In the rows, zero is written as 128.
Y: rows in 3 groups, each row roughly a mix of its group's directions
Y (101 x 18)
[[101 100 145  97  90 146 122 100 113 102 156 213 137 133 113 141 103 142]
 [168 183 130 142 163 105 100  84 133 154 149 124 118 148 174 122 108 174]
 [174 188 130 129 156 103  91  89 122 135 137 100 121 140 180 139 115 166]
 [ 84 102 129 124 112 150 153 174 117  87 105 112 128  99  93  87 156  80]
 [110  69 112 110  82 154 136 153  92 132  94 148 138 110  91 168 161 110]
 [112 107 122  84 101 149 137 106 132 118 138 181 169 145 132 178  72 153]
 [118 109 135 161 123  98 109 119 118 185 157 190 145 144  91 169 157 122]
 [121 147 153 159 128 113  94 127 117 115 157 139  77 108 111  58 174 103]
 [116  83 124 111 120 123 166 158 163 121 112 116 170 140 118 200  91 110]
 [106 170 156 151 171  85 130 102 132 142 185 168 162 161 110 131 127 126]
 [ 83 141 143 109 152 129 181 154 165  82 145 109 160 137 104 105  95  91]
 [135 139 126  89 128 146 145 151 149  65 100  58 118 111 155 113  95 116]
 [143 160 147 127 161  99 135 104 185 125 169 128 141 162 156 145  65 143]
 [144 149 137 103 134 146 139 135 142  64 114  67  92 110 159  78 111 122]
 [158 176 128 154 145 118  93 103 103 165 148 124  82 124 123  81 179 137]
 [ 99  94 135  89 107 143 155 120 134  99 133 176 173 143 124 176  77 140]
 [134  97 108 137  89 150  94 133  68 151  91 145 107  98 117 128 187 134]
 [152 158 124 168 148 115 103 136 115 151 120  82  83 110 132  75 183 117]
 [126 120 145 110 123  85 127 152 167 122 149 111 151 141 101 209 110  85]
 [116  88 122  93 109 138 157 135 148 116 115 140 174 142 130 202  78 133]
 [126 173 152 160 155 106 107 120 111 124 159 127  92 120 113  59 177 111]
 [120 118 143 180 130 105 103 109 104 173 158 192 115 134 103 113 177 127]
 [167 158 117 164 155 112 113 125 109 182 123  94  88 124 122 103 190 130]
 [136 138 122  84 126 146 147 153 150  71  98  56 127 114 153 128  91 116]
 [150 168 126 163 144 118  92 122 112 153 136 105  79 113 129  67 180 124]
 [117 178 145 102 168 122 158 116 159  78 152 102 152 147 150 107  75 132]
 [121 126 156 144 100 120  81 127 123  98 158 151  70 102 113  76 161  95]
 [134 179 142  91 161 122 153 123 162  77 144  78 139 140 150 119  81 126]
 [144 109 129  85 106 123 136 161 167  92 113  70 123 119 128 182  97  95]
 [107 172 150 132 170  91 141 102 145 136 182 160 173 166 115 144 104 130]
 [143 141 107  78 124 161 150 142 144  89  90  63 133 117 158 129  85 136]
 [121 101 112  86 103 153 140 110 129 132 123 171 171 143 135 187  77 157]
 [ 97 138 149 110 150 118 172 148 181  80 154 110 157 143 117 124  78  97]
 [148 130 159 143 124 106 108 146 134  87 135  85  64 103 126  93 167  87]
 [143 140 124 147 133 155 119 115  96 117 110 116  78 107 152  43 162 148]
 [155 165 115 167 161 110 115 144 130 161 113  61 101 119 136  93 170 116]
 [115 176 140 128 170  99 140  98 140 151 176 160 175 168 115 151 103 139]
 [169  85 120 139  83 128  78 109 108 159 111 153  99 119 152 175 142 155]
 [136 169 142 152 135 122  89 110 107 126 151 134  77 113 127  53 169 126]
 [169 127 130 121 126 112 107  87 146 152 144 150 132 155 166 191  87 171]
 [104 135 131  79 122 130 152 156 114  67 107  83 167 119 113 167 126  92]
 [152  87 100 111  86 170 121 154 119 118  73  89  87  94 144 119 140 129]
 [113 115 155 185 129 108 106 132 108 126 144 158  90 113 112  70 183 109]
 [141 120 109 155 110 146  93 122  74 162  99 140  93 102 131  89 187 148]
 [153 142 115 170 138 118 101 148 119 155 105  74  86 105 135  89 182 110]
 [ 83 140 142 109 151 132 181 154 164  78 143 110 158 134 106 101  95  93]
 [121 195 135 133 179 128 145 116 137 103 141  97 132 134 150  56 113 140]
 [140  99 112 153  94 146  90 133  80 153  95 138  89  97 125 105 188 134]
 [122  76 107  98  99 158 154 131 130 130  97 151 167 135 138 187  86 152]
 [141 148 107 111 135 176 141 116 109 103  94  97 107 113 170  61 118 165]
 [138 159 135 160 136 124  94 118 107 138 141 127  75 110 126  51 176 127]
 [116 109 129 157 123 102 114 118 119 188 153 191 154 148  94 176 148 128]
 [122 106 116 101 135 135 173 146 155 118 101 107 181 145 143 186  73 139]
 [103  85 134  88  94 144 146 125 138  95 131 171 164 136 126 179  77 133]
 [124 106 108 133  97 152 107 146  67 139  85 126 110  93 109 113 195 120]
 [109 177 130 142 172 130 141  86 113 149 159 172 157 152 136  84 117 169]
 [155 162 118 166 157 120 113 134 113 154 112  80  90 114 139  71 177 129]
 [145 157 134 159 133 123  89 120 111 142 141 125  70 109 125  57 176 124]
 [131 176 148 143 173 107 136 115 177 107 163 108 122 145 158  79  85 133]
 [107 124 134 127 134  90 133 136 149 152 152 149 184 153  99 206 109 109]
 [170 181 123 145 153 112  87  84 110 159 136 122 111 136 172 116 131 177]
 [145  97 113 122 130 122 155 166 159 128  87  63 148 128 141 189 109 111]
 [176 174 121 141 144 115  81  85 100 154 125 117 109 132 175 128 138 176]
 [155 127 129  85 115 122 133 154 162  92 114  55 113 119 134 175 107  97]
 [128 154 115 147 145 162 128 102  90 131 114 137 107 118 153  42 148 168]
 [140  70 109 127  81 127 108 153 123 169 104 139 123 117 103 195 150 111]
 [ 97  99 142  89 107 139 150 115 133  97 145 186 169 144 118 170  80 136]
 [167 164 109 117 128 130  88 102  65 141  97 100 121 116 158 149 166 161]
 [138 166 142 167 151 103 101 130 116 138 145 103  86 115 116  70 186 104]
 [112 195 135 129 181 125 152 125 138 100 142  91 140 135 138  62 116 127]
 [114  82 110  95 104 160 157 130 136 122 101 154 170 136 140 175  74 155]
 [133 184 143 152 156 113 103 103 105 137 164 140  95 127 118  62 170 129]
 [111 112 101 129 124 136 136 117 119 188 126 182 185 152 113 176 111 156]
 [106 161 135 160 161 123 128  89 102 157 160 190 150 148 125  87 139 162]
 [100 148 143  85 138 123 156 148 143  56 127  88 167 128 128 148  93  97]
 [115 186 119 134 169 145 147 126  98 115 117  95 130 120 130  46 153 135]
 [148  86 107 121  86 167 116 151 111 114  76  97  82  90 144 106 150 127]
 [102 156 147 105 162 117 172 137 175  88 156 110 165 150 123 128  75 108]
 [120 103 118  96 124 132 161 135 151 125 117 126 183 148 131 205  78 134]
 [127 109 144 105 114  94 131 159 171 110 141 106 145 134 105 203 104  82]
 [ 85 137 153 153 153  86 132 122 135 138 173 182 179 155 100 152 120 115]
 [154 147 112 158 136 133 104 105  76 180 121 137  97 122 124  98 194 150]
 [172 101 115 143  94 124  75 110  96 170 109 144  96 117 146 168 161 153]
 [ 91  95 129  95 110 145 173 170 133  83 110 106 154 119  91 148 128  81]
 [105  84 128 124 105 106 132 157 150 142 129 148 171 135  99 208 112 100]
 [147 171 138 164 149 102  95 127 119 141 145  97  82 116 122  77 182 107]
 [ 70 108 154 112 112 135 141 124 133  80 157 196 157 132 108 113  96 120]
 [122 155 150 117 162 104 157 122 191 106 168 115 151 158 138 141  67 120]
 [184 125 125 144 118 108  80  91 131 170 135 144 102 139 167 172 122 168]
 [ 92  63 121 133  93 151 150 161 121 143 117 170 130 116  74 125 154 100]
 [154 117 116 144 153 114 160 167 146 137  84  44 134 128 141 159 141 112]
 [121 166 117 134 159 147 140  79 108 158 148 176 152 153 142  91 113 182]
 [115 103 145 161 118  85 105 133 127 167 159 176 138 138  86 177 160 101]
 [108 170 133  98 163 125 162 120 155  96 143 114 182 152 144 137  66 137]
 [ 85  96 157 103 110 123 150 143 157  68 149 158 157 133 113 151  83 101]
 [ 77 144 137 104 152 135 183 158 147  85 136 108 165 132  95 102 111  91]
 [154 132 106 146 114 137  85 110  69 175 102 142 104 112 134 120 184 159]
 [120 112 131 170 125 101 104 117 105 189 150 188 135 139  94 150 171 127]
 [141 174 141 162 153 105 101 124 115 134 148 105  84 117 123  65 179 112]
 [168 154 102 161 144 128 105 135 117 172 100  71  93 113 147  97 170 134]
 [140 142 156 128 133 125 126 140 144  65 132  81  73 106 144  69 136 103]]
which group is each row in? (one row of each group first)
[102  88 116 122  92 155 131 166  87 112  88 123 122  94  93 118 178  95] | K
[139 146 100  92 129 183 148 111 117 105  94 105 124 120 170  84  93 173] | D
[100  97 144  93  90 148 127 103 117  97 150 207 143 134 118 149  96 141] | N

[ 86 104 144 105 124 130 174 164 167  79 138 120 154 129  99 137  96  81] | K
[160 183 129 143 164 117 108  81 131 150 147 131 121 147 174 105 106 181] | K
[106 165 158 131 166  83 140 115 155 124 182 148 171 161 111 158 103 113] | D
[153 105 124  93 101 129 129 165 156  96 100  60 106 108 132 168 117  94] | D
[108 175 159 142 143 110 102 119 132  92 173 138 100 120 121  53 139 107] | N
[124 162 124 119 118 150  94  80  98 140 157 191 112 129 133  77 126 167] | N
[104 177 135 108 171 130 162 110 146  95 147 125 174 151 150 105  74 148] | D
[132  73 109 117  84 125 115 159 131 158 102 130 140 120 103 206 135 107] | D
[138 175 143 165 159 102 106 128 121 134 150 101  89 120 119  68 179 108] | N
